Bip: [ 1.10  3.43 -1.37 -0.40  2.33  1.79  0.80 -3.54  0.76  2.36 -0.54  0.83
 -2.86 -0.93  3.58 -4.74 -3.33  3.83 -1.31  2.29 -1.03  0.77  4.10 -4.43
  2.91  0.85  1.60 -1.69]
vamem: [ 0.31  2.62 -3.40  0.14 -0.02 -1.36 -1.04 -0.46 -0.96 -2.49 -1.40  0.88
 -1.22 -3.32 -2.02 -0.01  1.81 -1.43 -4.05 -0.84 -0.90  3.01 -0.23 -1.18
 -0.43 -0.53 -2.19  0.10]
ruvi: [ 2.05 -1.53 -1.64 -2.40  1.04  1.25 -1.32  0.40 -0.01 -2.56  2.52 -1.52
  0.99 -1.58  2.34  3.66 -1.44 -0.54 -2.00 -0.39  1.84 -3.26  0.64  0.23
 -0.61  0.99  0.82  1.00]
gilu: [ 3.24 -2.79  2.06  4.58 -2.86 -1.80 -2.40  5.25 -2.18  2.37 -4.92  1.83
 -1.88 -1.17 -1.25  3.45  2.53  3.52  0.51  1.76  1.25 -0.71  0.40 -0.01
  1.91  1.06  0.38  1.26]
faz: [-2.04  0.15 -3.29 -0.47 -1.07  0.80  0.01 -1.22  1.34 -2.77 -0.39  3.47
  0.77  3.03 -1.87 -2.61 -2.71  0.59  1.57 -1.43  2.62  3.54 -1.00  0.77
  0.06 -1.11 -0.88  0.48]
Fizen: [-8.44  0.98 -2.17 -1.94  1.81  3.06 -3.57 -0.52 -4.73  1.04  0.24  0.33
  0.64 -2.29 -4.28  1.72 -0.60  3.01 -0.34 -2.48  3.20  5.68 -0.75 -0.58
 -3.83 -4.45 -4.46  0.34]
gone Bip: [ 0.76 -0.54 -3.33  3.43  3.83 -4.74 -4.43  1.10  0.83  0.85  2.91 -1.69
  2.29 -1.37  3.58  4.10 -0.40  1.79  0.80  1.60  2.33 -3.54  2.36 -1.31
 -0.93 -1.03 -2.86]  [0.77]
gone Fizen: [-4.73 -3.83  1.04 -0.52 -1.94 -0.34 -2.29 -2.17  1.72 -2.48  5.68  3.01
  0.34  0.64 -4.46  3.06 -3.57 -4.45  1.81  0.98 -0.75 -4.28  0.24  0.33
  3.20 -0.58 -0.60]  [-8.44]
gone ruvi: [-1.44  0.82  0.64  2.05 -0.54  2.34  1.25  0.23  1.04  0.40  2.52  0.99
  1.84 -1.58 -2.56 -2.40 -1.32 -1.53 -0.01 -0.61 -1.52 -3.26 -2.00 -1.64
 -0.39  0.99  3.66]  [1.00]
gone Fizen: [ 3.20  1.04 -4.46 -0.52 -1.94  1.72 -0.60  1.81 -4.28  0.24 -2.29 -4.73
  5.68 -0.34 -2.48 -3.83 -2.17  0.98  0.34 -3.57 -4.45 -0.58 -0.75 -8.44
  3.06  3.01  0.64]  [0.33]
gone ruvi: [-2.56  2.34 -1.64 -0.01 -1.32  1.04  0.99  0.99 -1.44  3.66  0.82 -2.00
  1.00 -1.58  2.05  2.52  0.23 -2.40  1.84 -1.53  1.25 -0.39  0.40 -0.61
  0.64 -3.26 -0.54]  [-1.52]
gone Fizen: [ 5.68 -2.29 -3.83 -2.17  3.06 -0.75 -3.57  1.81  1.72 -2.48  1.04 -4.28
 -0.52 -1.94 -8.44  0.24  3.20  0.33 -4.46  0.64 -0.60 -0.34  0.98  3.01
  0.34 -4.73 -0.58]  [-4.45]
gone gilu: [-4.92 -1.25 -1.17  5.25  1.76  3.52 -2.79  4.58 -0.71  1.25  2.37  3.45
  3.24  0.51  1.83 -1.80  2.06 -2.40  1.06 -2.18 -2.86 -0.01  1.91  2.53
  0.38 -1.88  0.40]  [1.26]

dakol: [-3.57  2.85  3.81 -2.22  1.46  2.35 -5.59  2.36]
Bada: [-3.26  4.24  2.47 -3.13  1.09 -4.53 -5.55  1.00]
Goka: [-0.15  0.01  0.82 -0.41 -0.42  0.27 -0.50  0.73]
Tosa: [ 1.54  6.71 -0.34 -5.29 -5.96 -2.92 -4.40 -1.61]
gone Tosa: [-0.34  6.71 -5.96  1.54 -4.40 -5.29 -1.61]  [-2.92]
gone dakol: [-2.22  3.81  1.46 -3.57  2.35  2.85 -5.59]  [2.36]
gone Goka: [ 0.27 -0.15  0.01 -0.50 -0.41  0.73  0.82]  [-0.42]

Noka: [ 1.53 -0.60  1.64  1.19  0.50  0.36 -0.88  0.51 -0.82 -0.07  0.75]
viki: [ 2.79 -2.94  4.88  2.58 -4.45  0.91 -2.46  1.22 -0.38  0.58 -0.27]
mosog: [-6.43  3.90 -9.12 -1.18  5.15 -5.66  5.21 -6.22  2.07 -0.39 -3.31]
sesup: [ 2.55 -1.69  3.51  2.11 -2.67  0.80  4.83  1.01 -0.71 -0.19  0.67]
misig: [ 2.55 -1.69  3.51  2.11 -2.67  0.80 -2.28  1.01 -0.71 -0.19  0.67]
ragom: [ 6.14 -2.57  7.56  1.10 -4.25  5.11 -3.86  5.79 -2.88  0.30  4.04]
ras: [ 7.47 -2.99  8.87  2.27 -4.96  5.69 -5.37  6.08 -3.14 -0.12  4.87]
bol: [ 0.45 -1.45  1.59  1.21 -1.71 -0.32 -1.18 -0.35  0.58  0.09 -1.02]
lelen: [ 0.45 -1.45  1.59  1.21 -1.71  3.88 -2.83  4.08 -2.49 -0.32  4.05]
labe: [-2.94  2.60 -4.97 -1.26  2.73 -2.29  3.56 -2.37  0.13  0.13 -0.67]
rokes: [-4.30  3.90 -7.10 -3.02  5.66 -1.86  3.70 -2.65  0.89 -0.48 -0.44]
gone ragom: [-2.57 -4.25  0.30  5.11 -2.88  4.04  1.10  5.79  7.56  6.14]  [-3.86]
gone Noka: [ 1.19  1.64  0.36 -0.88  1.53 -0.60  0.75 -0.82 -0.07  0.50]  [0.51]
gone ragom: [ 7.56  5.11 -2.88 -4.25  6.14 -2.57  0.30  4.04  1.10 -3.86]  [5.79]

miluk: [ 2.82  0.81 -4.60 -4.61  1.69 -0.78 -4.09  3.06 -3.55]
lalen: [ 6.90  1.14 -1.00 -4.94 -1.36 -5.90 -7.24  4.93 -6.88]
kodu: [ 2.82  0.81 -2.40 -4.61  1.69 -0.78 -4.09 -4.50  1.70]
gone kodu: [-4.61 -4.50  2.82  0.81 -0.78  1.70 -4.09  1.69]  [-2.40]
gone kodu: [ 1.70  1.69 -2.40 -4.50  0.81 -4.61 -0.78 -4.09]  [2.82]
gone kodu: [ 0.81  2.82 -2.40 -4.50  1.69 -4.61  1.70 -0.78]  [-4.09]
gone miluk: [-4.60 -0.78  0.81  3.06 -4.09 -3.55  1.69  2.82]  [-4.61]
gone kodu: [-0.78 -4.09  1.70  0.81  2.82 -4.50 -4.61 -2.40]  [1.69]
gone miluk: [-4.61 -4.09  0.81  3.06 -0.78 -3.55  2.82 -4.60]  [1.69]

Seba: [ 8.59 -3.92  3.85  5.07]
kegup: [ 0.65  0.28 -3.70  0.64]
riki: [ 2.60  5.42  2.61 -3.39]
mab: [-4.44  0.65 -3.07 -2.50]
deg: [ 8.14 -1.53 -1.31  2.06]
bazok: [-5.83  4.54  0.12 -4.77]
zuf: [-0.87  2.45 -0.81  1.00]
lumu: [ 7.46  6.70 -0.39  6.69]
gone mab: [ 0.65 -4.44 -3.07]  [-2.50]
gone lumu: [-0.39  7.46  6.70]  [6.69]
gone kegup: [ 0.28  0.64 -3.70]  [0.65]
gone riki: [-3.39  5.42  2.60]  [2.61]
gone deg: [ 8.14 -1.31 -1.53]  [2.06]

fiden: [-1.99 -4.14 -0.04 -6.74 -2.08 -1.62  7.21  7.16  2.12 -4.75 -3.03 -8.03
  7.97  5.73 -5.78  2.46  6.66 -3.16  1.21  8.14  7.20 -2.52 -1.23  7.96
 -2.38 -0.89 -7.57  7.64  1.05]
Nabut: [-6.55 -1.45 -0.28 -2.76 -6.46 -4.38 -3.74 -5.52  3.63  6.69 -0.11 -6.54
  5.81  5.97 -5.49  4.50  7.16  0.78  0.08  1.34 -0.86  0.64  5.44 -7.68
 -7.62 -3.77  4.20 -7.45 -3.49]
gabu: [ 1.03  3.55 -2.92  6.57 -1.76 -4.69 -1.18 -5.32  5.37  4.95  1.42  6.63
 -8.08 -7.02 -8.11 -2.97 -3.20  7.10 -2.57  2.79 -0.52 -2.73 -5.42 -0.13
  2.00  4.78  4.13 -3.11  2.74]
gisoz: [ 5.27  7.04 -7.72 -4.41  0.45  3.28  3.09 -7.47 -7.91  6.75 -0.04  0.06
 -0.57  6.22 -4.37  5.13 -3.07 -4.37  4.73  6.08 -2.76 -0.05 -3.52  0.58
 -1.23  4.73 -4.09  8.08 -0.32]
tel: [ 2.97 -4.22  1.21 -4.10  1.84 -2.27  8.17  5.53 -3.33  6.41 -4.12 -7.80
  3.97 -4.78  3.58 -2.09  3.40  1.21 -0.49 -2.19  1.08 -4.33 -5.37  6.58
 -3.99 -2.16  1.77  6.03  1.81]
Diral: [-2.74  1.03  4.51 -0.62  4.44 -3.46  3.82 -5.72 -5.46  4.60  3.80 -1.46
 -4.06 -1.96  1.58  0.13 -4.60 -3.01  0.62  6.22  1.79  6.22 -5.31  3.81
 -0.50 -2.99  1.08 -7.98  1.92]
bekik: [-0.50  7.89  1.51  6.03  2.69  5.30  5.67 -0.21 -7.43 -0.95  7.54  3.22
  7.70  0.67 -1.21 -7.55  3.93 -4.10  7.73  4.03  2.78 -1.38 -7.93  0.71
 -1.13  7.38  7.32 -7.53  5.20]
Susi: [-0.96 -3.83  5.08 -6.41  8.02  1.74 -3.98 -6.27 -4.99 -7.22 -1.78 -7.00
  7.97 -7.00  2.57 -4.05  1.85 -4.96  3.39  2.43 -2.37  6.04  4.95 -2.02
  5.78 -6.62 -6.47 -4.14 -2.37]
Vik: [ 1.67 -3.16  4.93  2.41 -4.87 -4.56  7.19 -7.59 -4.55  3.01  5.19  4.41
  5.49  2.42 -8.18 -1.52  4.13 -6.40 -1.56  4.12 -2.57  0.53 -5.23 -4.86
 -1.91 -7.55  1.13  4.86 -2.93]
gefe: [-4.93 -3.61  2.14 -0.84 -1.11  0.63 -1.63  7.91 -3.60 -3.66  7.76  5.88
 -5.83 -3.10  7.50  3.39 -2.77 -0.89 -2.91  7.68 -7.37 -8.03 -5.68 -0.62
 -0.14  0.71  5.94  4.72 -7.32]
dokit: [-6.34  1.56 -1.33 -3.12 -7.67 -5.16  1.69 -5.17 -4.46 -7.23  0.35 -7.84
  5.60 -5.46 -4.75 -5.14 -3.86 -0.29 -7.35 -0.51  7.69 -7.95  2.60 -5.48
  8.04 -3.03  0.84 -7.71  2.79]
gone Nabut: [-3.74 -7.62  4.20 -3.49 -6.46 -2.76  0.08 -0.28 -6.54  4.50  1.34 -5.49
  5.81 -7.68  7.16 -0.86  5.44 -1.45 -5.52  0.78 -0.11 -4.38  3.63  6.69
 -7.45  0.64 -3.77  5.97]  [-6.55]
gone Vik: [-5.23 -2.57 -4.56  1.67 -1.56 -4.86  4.93  7.19  5.19  1.13 -7.55  0.53
 -3.16  4.41 -8.18  3.01 -6.40  2.41  5.49 -7.59 -1.52  4.13 -1.91 -2.93
  2.42 -4.87  4.12  4.86]  [-4.55]
gone Vik: [ 0.53 -1.52  7.19  4.12  4.93 -3.16 -6.40  1.13 -2.93  5.49  2.41 -7.55
 -2.57 -4.86 -4.87 -7.59  5.19 -1.56  4.13  4.41 -4.56  3.01 -8.18 -5.23
 -4.55  1.67  4.86 -1.91]  [2.42]
gone Diral: [ 1.79 -5.31 -5.72 -7.98  0.62  6.22 -4.06 -3.46 -4.60  4.44 -0.50 -1.46
  1.58  3.80  0.13  4.60  4.51  1.03 -2.99 -0.62  6.22  3.82 -2.74  1.08
 -1.96  1.92 -5.46 -3.01]  [3.81]

popi: [ 0.83 -8.11  0.96  0.06 -1.53  0.68  0.20 -0.88]
gif: [-4.38 -8.11 -1.20  2.37  2.25 -1.91  0.23 -9.16]
tivap: [-3.17 -8.11  3.74 -3.04 -0.84  0.56  2.83 -5.92]
lus: [-4.46 -8.11 -1.20  2.45  2.31 -1.81  0.29 -9.28]
mif: [-1.50 -8.11  3.51 -2.11 -1.11  1.26  2.26 -5.40]
zopof: [ 1.23 -8.11  2.51 -0.18 -2.35  1.48  0.27 -3.04]
lom: [-4.38 -8.11  1.38  1.57  4.51 -1.81  1.16 -8.91]
Laf: [ 1.31 -8.11  1.45  0.19 -1.88  1.23 -0.90 -1.87]
Laso: [ 1.12 -8.11  1.81  0.20 -2.15  1.42 -0.56 -1.78]
virig: [-2.77 -8.11  3.75 -2.76 -0.85  0.52  2.83 -5.64]
lala: [ 0.94 -8.11  1.40  0.62 -1.90  0.85  0.95 -1.38]
ligi: [ 1.11 -8.11  1.15  0.72 -2.12  1.06 -0.27 -1.21]
gone gif: [ 2.37 -8.11  2.25 -9.16 -1.20 -4.38 -1.91]  [0.23]
gone lala: [-8.11 -1.38  0.95  0.85  0.62  1.40 -1.90]  [0.94]
gone lala: [ 0.94  0.62 -1.90  0.85  0.95 -8.11  1.40]  [-1.38]
gone Laf: [-1.87 -8.11  0.19  1.45 -0.90  1.31  1.23]  [-1.88]
gone zopof: [-3.04 -2.35  2.51 -0.18 -8.11  0.27  1.23]  [1.48]

